Turns, then the turns between two rows, first turn first; the first pair answered
dubo:
+0.33	+0.86	+2.69	+0.31	+1.42	-1.17	-0.05	-1.16	-0.80	+0.01	+1.17 |-> +0.24	-0.68	+1.15	-0.18	+1.55	+0.45	-1.81	+2.73	+0.14	+0.11	-0.59
-0.05	+1.00	+0.27	+0.47	+0.15	+0.37	+0.43	+0.10	-0.10	-1.54	-0.91 |-> +0.51	+0.67	-0.91	-0.73	-0.33	+0.51	+0.64	+0.92	-0.45	-1.00	-0.16
-0.10	+0.57	+1.67	+2.24	-0.98	-0.95	+2.70	-2.64	-0.69	-0.60	+0.38 |-> -0.33	-1.71	-0.82	+1.63	-0.89	+1.31	+0.16	+3.17	+0.94	-0.70	-2.02
zuve:
+1.33	+0.35	-0.96	+0.17	-0.41	-1.38	+3.31	+1.45	+0.76	-2.11	-1.07 |-> +0.91	-0.78	-3.97	-2.04	+0.04	+0.07	+1.68	-0.16	+0.24	+0.98	+0.29
-2.40	-0.93	+2.74	+3.16	-1.09	+1.80	-0.39	+0.24	-1.04	+2.19	-0.61 |-> -2.17	-1.42	+1.69	+2.90	-1.42	+2.35	-0.74	+1.61	-0.81	+2.04	-1.19
+0.56	-0.69	-0.20	-0.17	+1.13	+0.01	-1.07	-3.04	+2.08	+0.27	+1.09 |-> +0.68	-0.22	+1.21	+1.25	+0.62	-0.74	-0.06	-0.48	+2.68	-2.20	-0.62
-0.63	-2.75	-0.47	+0.14	+1.53	+3.20	-1.75	+0.29	+0.54	+1.50	-0.93 |-> -0.76	-1.16	+2.54	+1.49	+2.10	+1.76	-0.90	-2.65	+0.21	+1.01	-0.26
zot:
-1.93	-2.17	-1.16	+2.30	+0.15	+1.74	+0.57	+0.24	-0.14	+0.74	-2.14 |-> +0.60	-1.11	+3.14	-0.48	+2.48	-0.58	-0.39	+0.22	+0.95	-1.99	+1.05
-1.02	+0.62	-2.13	-1.56	+0.62	-0.53	+0.29	-0.88	-0.41	+0.32	+0.83 |-> -1.31	+0.65	-1.58	-0.87	+1.10	-0.79	+0.00	-1.80	+0.11	-0.14	+0.16
+0.41	+0.48	+0.34	-0.88	+0.75	-0.41	-0.71	+0.42	+1.69	-1.24	-1.30 |-> +0.59	+0.02	-1.15	-1.51	-0.38	+0.42	-0.16	+1.87	+0.66	-0.14	-1.16
-1.39	-1.57	+0.06	+0.96	+1.02	+0.32	-2.08	+0.20	+3.03	-1.75	-2.07 |-> +0.79	-1.91	+0.00	-2.57	+0.16	+0.32	-1.68	+2.78	+1.80	-1.39	+0.94
ger:
+0.44	+0.80	+1.31	-0.88	-0.89	-0.89	+0.81	+0.79	-1.88	+0.47	+2.16 |-> -1.49	-0.42	-0.61	+0.44	+0.16	+0.72	-1.75	-1.38	-0.76	+2.27	+0.41
+0.33	-0.43	-2.45	-3.79	-1.35	-0.66	-1.39	-1.12	-0.22	-0.36	+3.31 |-> -0.48	-0.84	-3.74	-3.02	-0.89	-0.22	-2.18	-1.91	+0.45	-0.29	+1.91
-0.73	-0.16	+0.92	+0.58	+2.50	+0.35	-3.03	-1.01	+2.17	-0.54	-0.92 |-> +0.76	+0.82	+1.32	-0.08	+1.82	-1.15	-0.83	+0.75	+2.26	-3.39	-0.64
Now pairs of rows:
Each pair is 2 to 4 turns apart.
-0.45	-0.90	+0.94	+0.30	-0.53	+1.80	-1.33	+2.92	-0.83	+2.01	-0.67 |-> -0.21	+0.85	-1.05	-0.25	+1.64	-1.12	-0.41	-3.73	+1.22	-0.48	-0.40 | zuve ger dubo zot
-0.54	+0.48	-0.89	+0.91	+0.26	+0.01	+0.07	-2.32	-0.51	+0.53	+0.62 |-> +0.07	+1.15	+0.41	+1.42	+0.02	-0.86	+1.11	-1.42	-0.46	-0.88	+0.56 | dubo dubo zuve
-0.61	+0.70	-1.15	+1.21	-1.24	-2.76	-0.15	-2.44	-0.82	-0.70	-0.19 |-> -0.50	+0.23	+0.74	+1.77	-0.41	-2.36	-1.63	+0.55	+0.65	-2.39	-1.57 | zot dubo
-0.27	-1.03	+2.26	-1.11	-0.77	+0.67	-0.76	+1.63	+0.43	-1.41	+0.60 |-> -0.46	-0.70	-0.03	-2.29	-0.32	+0.14	-0.64	-2.05	+0.32	-0.56	+1.70 | zuve ger zot dubo
-1.36	+0.64	+1.86	+1.96	+0.56	+0.05	+0.14	-2.64	-1.02	+0.93	+1.01 |-> -0.64	-0.52	+1.87	+0.56	+1.87	+0.72	-2.54	+1.06	+1.31	-0.64	-0.26 | dubo zot
+0.66	+0.50	+1.53	-0.58	+1.60	-0.63	-0.98	-1.76	+0.43	-0.21	+0.18 |-> +1.14	+0.06	-0.35	-1.02	+1.07	-0.41	-0.56	+1.32	+1.36	-1.67	-1.32 | ger ger zuve
+0.80	+1.27	+1.19	+0.90	+0.90	-0.83	+1.38	+1.10	+1.94	-2.75	-2.39 |-> -0.17	+0.96	-0.48	+1.66	+0.14	-0.04	+1.79	+1.22	+1.32	-1.71	-3.39 | zot zot
-0.97	+1.36	-3.13	-0.28	+0.15	+1.83	-1.91	+0.10	+1.34	+0.63	-0.82 |-> +0.11	+1.20	-2.72	-1.53	-0.14	+1.64	-1.40	+2.23	+1.24	-0.13	+0.13 | zot zuve zuve zot
+0.62	-0.42	+2.01	-0.69	+0.39	-2.33	+0.30	+2.52	-0.05	-1.47	-2.01 |-> -0.11	-0.28	+1.65	+0.48	+0.43	-2.12	+0.18	+1.62	+0.47	-1.62	-3.25 | zot zot
-0.97	-0.93	-3.67	-0.14	-0.72	+1.64	-0.72	+0.54	+0.41	+0.55	-2.53 |-> -1.86	+0.22	+1.00	+2.47	-0.15	+1.05	-0.78	-2.78	-0.32	+1.16	-1.93 | ger ger zot
-0.81	-1.65	-0.34	-0.65	-1.35	+1.09	-1.98	+2.88	+1.29	+0.32	-1.86 |-> -0.09	-1.55	+1.24	-1.55	-1.74	+0.97	-1.57	+3.38	+0.14	+0.95	+0.03 | ger ger
-0.85	+0.21	-0.35	+2.24	-0.02	-0.04	+0.02	-2.45	-0.81	+0.17	-0.76 |-> -0.59	-0.61	-1.82	+1.32	-1.03	+1.03	+0.31	+0.07	-1.54	+1.05	-0.81 | zot zot dubo dubo
+0.21	-0.02	-2.00	+0.81	-1.16	-0.22	+1.69	+2.54	+0.00	-1.74	-2.08 |-> +0.35	-0.20	+2.67	-0.62	+0.03	+0.48	-0.92	+0.00	-1.95	+2.22	+2.30 | dubo dubo zot ger
+0.05	+0.64	+1.38	+0.71	+0.47	-0.41	+2.68	+0.73	-0.60	-0.68	+0.66 |-> -1.54	+0.06	+0.04	+1.94	+1.09	+0.72	+1.23	-1.09	+0.20	+0.73	-1.02 | zot zot ger ger
+1.09	-1.14	-1.26	-1.95	-0.49	+0.87	-0.51	+1.79	+0.10	+1.02	+1.21 |-> -0.33	-0.28	-0.94	+0.50	-1.22	+0.80	+0.56	-1.60	-1.11	+2.63	+0.70 | zuve zot
-0.21	-1.15	-0.67	-0.83	-2.70	+1.69	+0.85	+2.72	-1.58	+2.07	-0.26 |-> -1.67	-0.84	+2.64	+2.20	-0.87	+1.61	-1.10	+0.35	-0.10	+1.60	-2.02 | zuve dubo
-0.24	-1.32	+0.19	-1.06	+3.12	+2.02	-2.69	-0.78	+0.61	+0.52	+0.37 |-> -0.46	-0.97	-2.70	-0.85	+2.74	+1.46	-1.19	-1.60	+1.20	-0.63	-0.96 | ger zuve zot zot
-0.97	-0.95	+0.98	-0.35	+1.63	+0.75	-1.50	+1.83	+1.25	-0.45	-1.09 |-> -0.15	-0.45	+1.47	-0.34	+0.33	+0.18	+0.62	+3.16	+0.27	-1.10	-0.45 | zot ger zot ger
-1.13	-0.44	-0.05	+1.38	+0.52	+0.72	-1.30	-3.11	+0.54	+1.52	-0.23 |-> +0.35	-1.05	+1.97	+0.49	+0.90	+0.84	-2.29	+1.65	+1.54	-0.72	-0.68 | zot dubo zuve
+1.69	-0.70	-2.31	-1.66	-1.79	+0.23	-0.47	+1.19	+0.24	+1.40	+1.90 |-> -0.01	+0.18	-1.20	+0.83	-0.25	-0.09	-1.46	-3.66	+0.92	+1.73	+0.93 | zuve ger
-1.92	-0.60	-1.14	+2.07	-1.02	-1.00	+2.94	+2.59	-2.34	+1.08	-1.03 |-> -1.48	+0.53	+2.64	+1.41	+2.66	-2.88	+0.62	-2.75	-0.50	-0.11	+0.63 | zuve zot
-1.47	-0.25	+0.12	+0.38	-0.03	+0.67	+0.03	-1.45	-1.13	+3.15	+1.01 |-> -0.59	-0.01	-0.95	-1.14	-0.69	+0.07	+1.46	-0.63	-1.50	+2.43	+1.78 | ger dubo ger ger
+0.15	+0.39	-1.38	+1.71	+0.15	+0.13	+1.14	-2.31	-1.06	+0.48	+1.86 |-> +0.38	-0.70	-3.10	+1.25	-0.35	+0.78	+0.99	+1.01	-0.47	+0.05	+0.36 | zuve zuve
-0.03	-1.03	-2.53	-0.86	+0.21	+0.64	-0.68	+1.24	+0.68	+1.05	-0.91 |-> +0.01	+1.00	-1.26	+0.12	+0.31	-1.27	+1.43	-2.77	+0.31	+0.41	-0.25 | dubo ger
+0.94	+1.04	+0.37	-1.70	-0.44	-1.05	+1.24	-2.80	-3.15	+2.46	+3.80 |-> -2.37	-1.14	-0.50	+3.11	+0.54	+2.21	-3.02	+1.38	+0.51	+1.59	-3.75 | zuve dubo ger ger
-0.29	-0.63	-1.16	+0.01	-0.38	+0.04	+0.51	+2.40	+0.60	-1.52	-1.63 |-> -0.97	-0.79	-0.83	-0.48	+1.74	+0.43	-2.12	-1.23	+1.47	-0.16	-0.49 | zuve zot dubo
+0.72	+1.44	+0.19	-2.04	+0.75	-0.63	+0.20	+1.07	+0.53	-0.48	+2.37 |-> -0.48	+1.78	+0.72	+0.57	-1.12	-0.04	+1.81	+0.75	-1.34	+0.86	+1.50 | zot ger ger zuve
-0.47	+0.92	-1.50	+1.49	-0.80	+1.57	+0.33	+0.15	+0.13	+2.32	+0.52 |-> -0.76	+1.46	+0.10	+2.34	+0.41	+0.91	-0.24	-1.32	+1.25	+1.25	-0.08 | zot zot zot
-0.63	-0.32	-2.37	-1.71	+0.57	+0.82	-1.02	+0.35	-0.07	+1.04	-0.34 |-> -1.37	-0.24	-1.07	+0.34	+1.00	+0.90	-1.62	+0.19	+0.68	+0.27	-2.04 | dubo dubo
+0.95	+0.72	-0.50	-2.89	+0.90	-0.68	-0.14	-0.41	+0.86	-1.95	-0.07 |-> -0.03	+0.13	-2.99	-1.82	-0.91	+0.67	+0.73	+0.23	-0.39	-0.09	-0.94 | dubo dubo dubo zot
+0.69	+0.78	-0.33	-1.92	+0.48	-2.71	+0.73	-1.16	+0.46	-2.85	+0.50 |-> -0.47	-0.56	-1.78	-0.91	+1.08	-0.84	-1.47	+0.41	+2.02	-2.57	-2.06 | zuve zuve dubo zuve
-0.21	+0.56	-1.75	-0.58	+0.42	-0.52	-0.36	-3.42	+0.80	+1.23	-0.70 |-> -0.10	+0.51	-0.48	-0.15	+1.51	-0.64	-1.31	-2.22	+2.08	-0.40	-1.69 | zot ger dubo
+0.42	+0.18	+0.08	-0.06	+1.45	-0.08	-1.82	-0.16	+2.11	-2.29	-1.38 |-> +2.00	+0.73	+0.13	-1.66	+0.84	-0.79	-0.54	+0.92	+1.45	-2.52	+0.65 | zuve ger
+0.50	+0.57	+0.33	-0.61	+1.00	-1.21	+0.85	+1.80	+1.07	-4.71	-0.54 |-> +0.43	-0.51	+0.48	-1.70	-1.43	+0.98	+1.18	+3.08	-2.80	+0.43	+2.50 | zot ger
-0.03	-0.72	-0.41	+0.74	+0.09	+0.91	-1.55	+0.13	+0.72	+0.62	-1.90 |-> +0.82	-0.94	-1.04	-1.35	+0.31	+0.60	-1.61	-0.49	+0.25	+1.15	-0.06 | zot dubo ger zot
-0.31	-1.22	-1.26	-0.11	-0.59	+1.10	-0.99	+2.31	+0.43	-0.20	-0.67 |-> +0.85	-0.29	+0.19	-0.75	-1.18	-0.15	+0.79	+2.27	-0.47	-0.63	+1.09 | dubo dubo ger dubo
-2.05	-2.29	-0.72	+1.31	-0.63	+2.64	-3.46	+0.44	+0.49	+5.09	-1.58 |-> -1.59	-0.93	+3.05	+4.01	-0.89	+0.88	-1.18	+3.13	+1.31	+0.98	-3.91 | zuve zuve
-0.57	-0.43	+0.00	-0.08	-0.17	+0.77	-0.92	+0.62	-1.15	+1.66	+0.49 |-> -0.59	+0.45	+0.05	+1.10	+0.76	-0.74	-0.34	-0.30	+0.82	-1.12	-1.17 | zot ger
-0.18	+0.57	+1.17	-1.39	+0.02	+0.72	+0.22	-0.17	-1.41	+1.82	+1.19 |-> -1.53	+0.17	+1.30	+0.51	+0.52	+1.35	-1.04	-0.55	-0.39	+1.84	-0.80 | zuve ger
+1.16	-1.17	-1.69	-3.02	+1.03	-0.33	-1.41	+0.44	-0.52	+1.32	+2.04 |-> +2.01	+0.65	+1.39	-1.35	+0.24	-2.38	+1.49	+1.05	-0.52	-1.90	+1.53 | zuve zuve dubo
-1.55	+2.17	+2.47	+3.57	-0.54	-0.15	+1.34	-2.84	-1.80	+0.45	-0.21 |-> -0.21	+0.73	+1.72	+1.76	-2.32	+1.20	+1.64	+4.04	-2.56	+0.40	+0.00 | zuve ger
+1.27	+0.72	-0.24	-0.48	-0.65	-1.24	+1.47	+2.61	+0.68	-2.66	-0.31 |-> -1.03	+0.77	-0.93	+2.85	-0.30	-0.64	+0.92	-0.74	+0.91	-1.33	-2.70 | zot zuve dubo zuve
-1.52	-1.11	-0.46	+0.18	+2.60	+0.52	-3.66	-3.03	+2.40	+0.26	-1.51 |-> -0.76	+0.19	-1.90	+1.42	+0.44	-1.40	+0.82	-0.50	+2.27	-3.72	-3.41 | ger zot zot
+0.63	+0.31	-0.50	-1.45	+0.23	+0.50	+0.00	+0.44	+2.26	-0.62	+0.71 |-> -0.54	+0.54	-0.46	-0.14	+0.03	+0.52	+0.22	-2.16	+1.73	+0.46	+0.39 | zot zuve
+0.83	-0.81	-0.94	-0.91	-0.12	+0.29	-0.91	+2.77	+0.84	-0.86	+0.13 |-> -0.08	-0.18	-3.30	+0.19	-0.96	-0.16	+0.71	-0.17	+0.59	-0.83	-0.46 | zuve ger ger zot
+1.13	-0.31	-0.26	-1.32	-0.37	+0.62	+0.30	+0.83	-0.45	+0.51	+1.29 |-> +0.05	+0.24	+1.45	+0.54	+0.48	+0.03	+0.03	-1.85	-0.05	+0.04	+0.52 | ger zuve
-0.14	+0.20	+0.76	-0.13	-2.17	+1.24	+3.25	+0.57	-0.97	+0.04	+2.17 |-> -0.43	-0.75	+0.16	-1.15	-1.24	+2.38	+1.12	-0.06	-0.98	+2.04	+2.86 | ger zot zot
+0.17	-1.00	-0.92	-0.86	+0.38	+0.57	-0.84	+1.34	+0.83	-0.04	-0.30 |-> +0.32	-0.09	-0.62	-1.18	+0.73	-0.46	-0.02	-1.51	+0.49	-0.08	+1.09 | zot dubo zot zot
+1.03	+0.74	+0.17	-0.06	+0.28	-1.35	+1.50	+0.79	+0.31	-1.02	+0.94 |-> -0.12	+0.39	-1.00	+0.12	+1.22	-0.79	-0.27	-1.88	+0.89	+0.19	+0.64 | dubo zuve zuve ger
+0.62	+0.98	+0.92	-0.63	+0.93	-0.61	+0.07	-2.80	-0.23	-0.10	+1.48 |-> +0.67	+1.43	+0.99	+0.13	+0.04	-0.86	+1.47	-2.41	-0.67	-0.63	+1.03 | zot zot ger ger
+0.04	+1.13	-3.07	-0.72	+0.69	-0.80	+0.83	-1.75	+1.19	-1.92	+0.21 |-> -0.72	+0.58	-4.05	+0.10	+0.12	+0.20	+0.79	-0.39	+1.19	-1.48	-1.20 | dubo zot zot
-0.78	-0.47	+2.09	+2.21	+1.22	+0.64	-1.71	-1.09	+0.53	-0.63	-2.22 |-> +1.43	-0.72	+0.41	-0.67	-1.30	+0.34	+1.17	+3.56	-1.54	-0.91	+0.05 | ger zot
-0.52	+0.15	+4.31	+2.27	+0.04	-0.14	-1.50	+1.98	+0.88	-1.19	-1.11 |-> -0.91	-1.41	+0.63	+0.37	+0.10	+1.92	-3.54	+2.79	+0.63	+1.60	-0.97 | ger zuve
-0.68	+1.83	+0.68	+2.90	-1.00	+1.10	+1.44	-0.63	-0.11	+0.74	-0.95 |-> +0.87	+1.46	-0.35	+0.86	-1.18	+0.78	+1.86	+2.83	+0.68	-0.96	-0.87 | dubo dubo zot zuve
+0.09	-0.28	-1.46	-1.33	+0.66	+0.14	-1.30	-0.10	+0.69	-0.07	-0.57 |-> -0.24	+0.67	+1.13	+0.07	+0.95	-0.42	-0.96	-1.36	+0.72	-0.51	-0.67 | ger ger dubo ger
+0.47	+0.87	+3.37	+1.11	-1.00	-0.90	+2.61	+1.00	-0.95	-1.20	-0.11 |-> +0.30	+0.48	+3.05	+1.44	-0.76	-0.19	+1.64	+2.47	-0.22	-1.41	-1.38 | dubo dubo dubo
-0.59	-0.21	-3.06	-0.83	+0.83	+0.13	-1.14	-1.94	+0.16	+0.59	-0.21 |-> +0.04	+1.51	+1.66	+0.47	+0.48	-1.72	+1.01	-2.40	-0.49	-1.23	+0.71 | zuve ger
-0.94	-0.10	+0.69	+1.19	-0.26	+0.42	-0.11	-0.21	-0.61	+1.36	-0.07 |-> +0.03	-0.52	-0.14	-0.56	+0.30	+0.61	-1.04	+1.06	+0.19	+0.85	+0.50 | dubo zot dubo
+0.39	+0.88	-2.64	+0.91	+1.94	-0.27	-0.35	-2.11	+1.10	-1.50	-0.80 |-> +1.40	+1.13	+0.06	+1.19	+1.56	-0.66	-0.05	+1.35	+1.31	-3.15	-0.90 | ger dubo
+0.98	+1.86	+0.22	-1.11	+0.86	-1.42	+1.84	+0.00	+0.38	-1.85	+0.54 |-> -0.88	+0.96	-2.80	-0.07	+1.02	-0.09	+0.71	-1.98	+0.85	+0.08	-1.18 | zuve zot zuve
-1.37	-1.03	-2.32	-2.36	-0.16	-0.36	-0.42	+1.30	+1.48	-0.45	-2.17 |-> -0.54	+0.53	+0.13	-2.69	+0.47	-2.54	+1.01	-1.11	+1.15	-1.92	-0.30 | zot dubo zuve
+0.00	+0.32	+2.34	+0.25	+1.47	+0.84	+0.16	-0.57	-0.59	-0.99	+0.08 |-> +0.41	-0.17	-0.83	-1.43	+1.66	+0.98	-0.30	+0.30	+0.39	-1.47	-0.57 | zuve zuve ger zot
-0.54	-0.22	+2.96	+0.28	+0.87	+0.19	-1.14	-0.77	-0.12	+1.06	+0.03 |-> -1.24	-1.07	+0.84	+0.46	+0.54	+1.13	-1.80	+0.12	+0.32	+1.36	-1.40 | dubo zot
+0.75	-0.76	+1.80	+2.01	-2.23	+0.79	-0.26	+1.48	-1.31	+0.23	-1.19 |-> +1.37	-1.40	+1.75	-0.31	-1.20	+1.27	-1.96	+1.39	-1.25	+1.31	+0.73 | zot ger zot zuve
+1.19	-0.71	-0.49	-1.38	+1.50	+0.10	-1.16	+4.16	+2.29	-2.62	-1.32 |-> +0.69	+1.52	+4.08	+1.37	+1.10	-1.94	+1.43	-0.30	+0.53	-3.18	+0.13 | dubo ger zuve
+1.83	+0.67	-3.40	-1.89	-1.12	-0.45	+2.44	+1.72	-0.58	-2.24	+0.48 |-> +0.61	+0.33	-3.40	-2.21	-0.07	+0.23	+0.43	-3.09	-1.40	+0.99	+2.03 | zuve ger
+0.08	+2.07	+1.50	+0.44	+0.17	-0.86	+0.98	-2.18	+0.17	-1.33	+0.15 |-> +0.87	+1.03	-0.09	-2.38	-0.62	+0.35	+0.47	+0.11	-0.92	+0.54	+2.24 | ger ger zot
+0.25	-0.51	-2.14	-2.76	+1.54	+0.59	-2.36	+0.80	+0.56	+0.75	+0.44 |-> -0.53	+1.16	+0.69	-0.31	+2.54	-1.13	-1.59	-2.86	+1.02	-0.82	-0.05 | zuve ger
+0.40	-0.72	+2.67	+1.71	+2.43	+0.12	-2.54	+0.73	+2.28	-1.11	-1.58 |-> +0.81	-1.99	-0.82	-0.64	+0.38	+1.97	-2.16	+3.69	+0.66	+1.50	-0.60 | zot ger
+1.33	+0.29	-1.63	-2.53	+1.89	-1.90	+0.39	-1.48	+0.35	-0.10	+1.45 |-> +0.17	+1.36	-0.55	+0.99	+0.90	-2.28	+2.17	-3.06	-0.21	-0.40	-0.41 | zot zuve
-1.04	+0.23	-1.49	-0.04	-0.86	+0.21	+0.63	-0.17	+0.89	-0.46	-1.35 |-> +0.18	+0.23	+1.21	-1.98	-0.05	-0.08	-0.51	+0.11	+0.57	+0.03	+1.22 | zot dubo ger
-0.12	+1.64	+0.48	+0.87	-0.30	-1.76	+2.63	-1.51	-0.43	-1.51	-0.37 |-> -0.21	+1.42	+1.46	+0.70	-0.96	-0.98	+2.42	-1.86	-1.75	+0.70	+0.94 | zot zot ger zot
+0.02	-0.45	+1.94	-0.71	+1.15	+0.65	-2.27	-2.12	+0.40	+1.55	+2.21 |-> -0.24	-0.40	+3.29	+0.54	+1.34	+0.69	-2.62	+0.14	+1.59	-0.19	+0.30 | dubo zuve
+0.46	-0.12	-0.11	-0.74	-1.89	+0.62	+0.34	+3.54	-0.89	-0.42	-0.66 |-> +0.84	-0.43	-0.54	-2.97	-0.36	+0.76	-1.54	+1.35	-0.59	+0.96	+1.45 | zot zot zuve
+1.15	+0.02	-0.89	-0.34	+0.09	-0.10	-1.68	+2.86	-0.08	-1.57	-0.06 |-> +1.11	+0.25	-0.09	+0.06	+0.75	-0.47	-1.91	+1.99	+0.48	-2.20	-0.22 | zot zot
-0.43	+0.29	+1.30	+1.75	-1.39	-0.08	+1.11	+2.39	-0.73	-1.09	-0.16 |-> +0.92	+0.45	+0.91	-1.73	+0.51	-1.31	-0.38	-0.48	-0.10	-0.71	+2.90 | zuve zuve ger zot
-0.71	-0.17	-1.67	+1.46	+0.76	+0.02	+0.79	+0.27	+1.69	-2.21	-1.69 |-> +1.32	-0.06	-0.84	-2.23	+0.47	-0.41	+1.28	+0.10	-0.24	-0.72	+2.91 | zuve zuve zot
-2.36	+0.09	-1.77	+1.01	+0.72	+0.08	-0.51	-1.52	+0.37	+1.81	-0.60 |-> -0.65	-0.30	-2.11	-1.96	+0.86	+0.02	-0.91	+0.61	+0.35	+1.64	+1.37 | zot ger zot
-1.27	+1.18	+3.07	+3.61	-0.09	+0.22	-0.21	-1.05	-1.58	+3.36	-2.54 |-> -0.07	-0.42	-3.07	+0.58	-0.89	+1.25	+0.23	+4.18	-0.31	+1.84	-4.03 | dubo ger
+0.21	-0.89	+0.33	-1.54	+2.06	+0.28	-0.32	-1.38	+1.42	-1.90	-0.25 |-> -0.60	-0.53	+0.44	+0.04	+1.88	+0.37	+0.13	-2.32	+1.15	-1.73	-1.18 | ger zot zot
+1.78	-0.58	+2.20	-0.57	+2.62	-2.02	-1.83	+1.62	+3.46	-2.90	+0.33 |-> +0.95	-2.31	-3.50	-0.96	+0.29	+0.49	-1.77	+4.14	+2.34	-0.19	-1.12 | ger ger zot ger
-0.71	+0.84	+2.90	+0.83	+1.85	-0.62	-2.16	-1.02	+1.38	-0.29	+1.08 |-> -0.33	+0.94	+2.56	+0.26	-0.37	-0.33	+0.06	-0.63	-1.53	+1.76	+3.01 | zot zuve
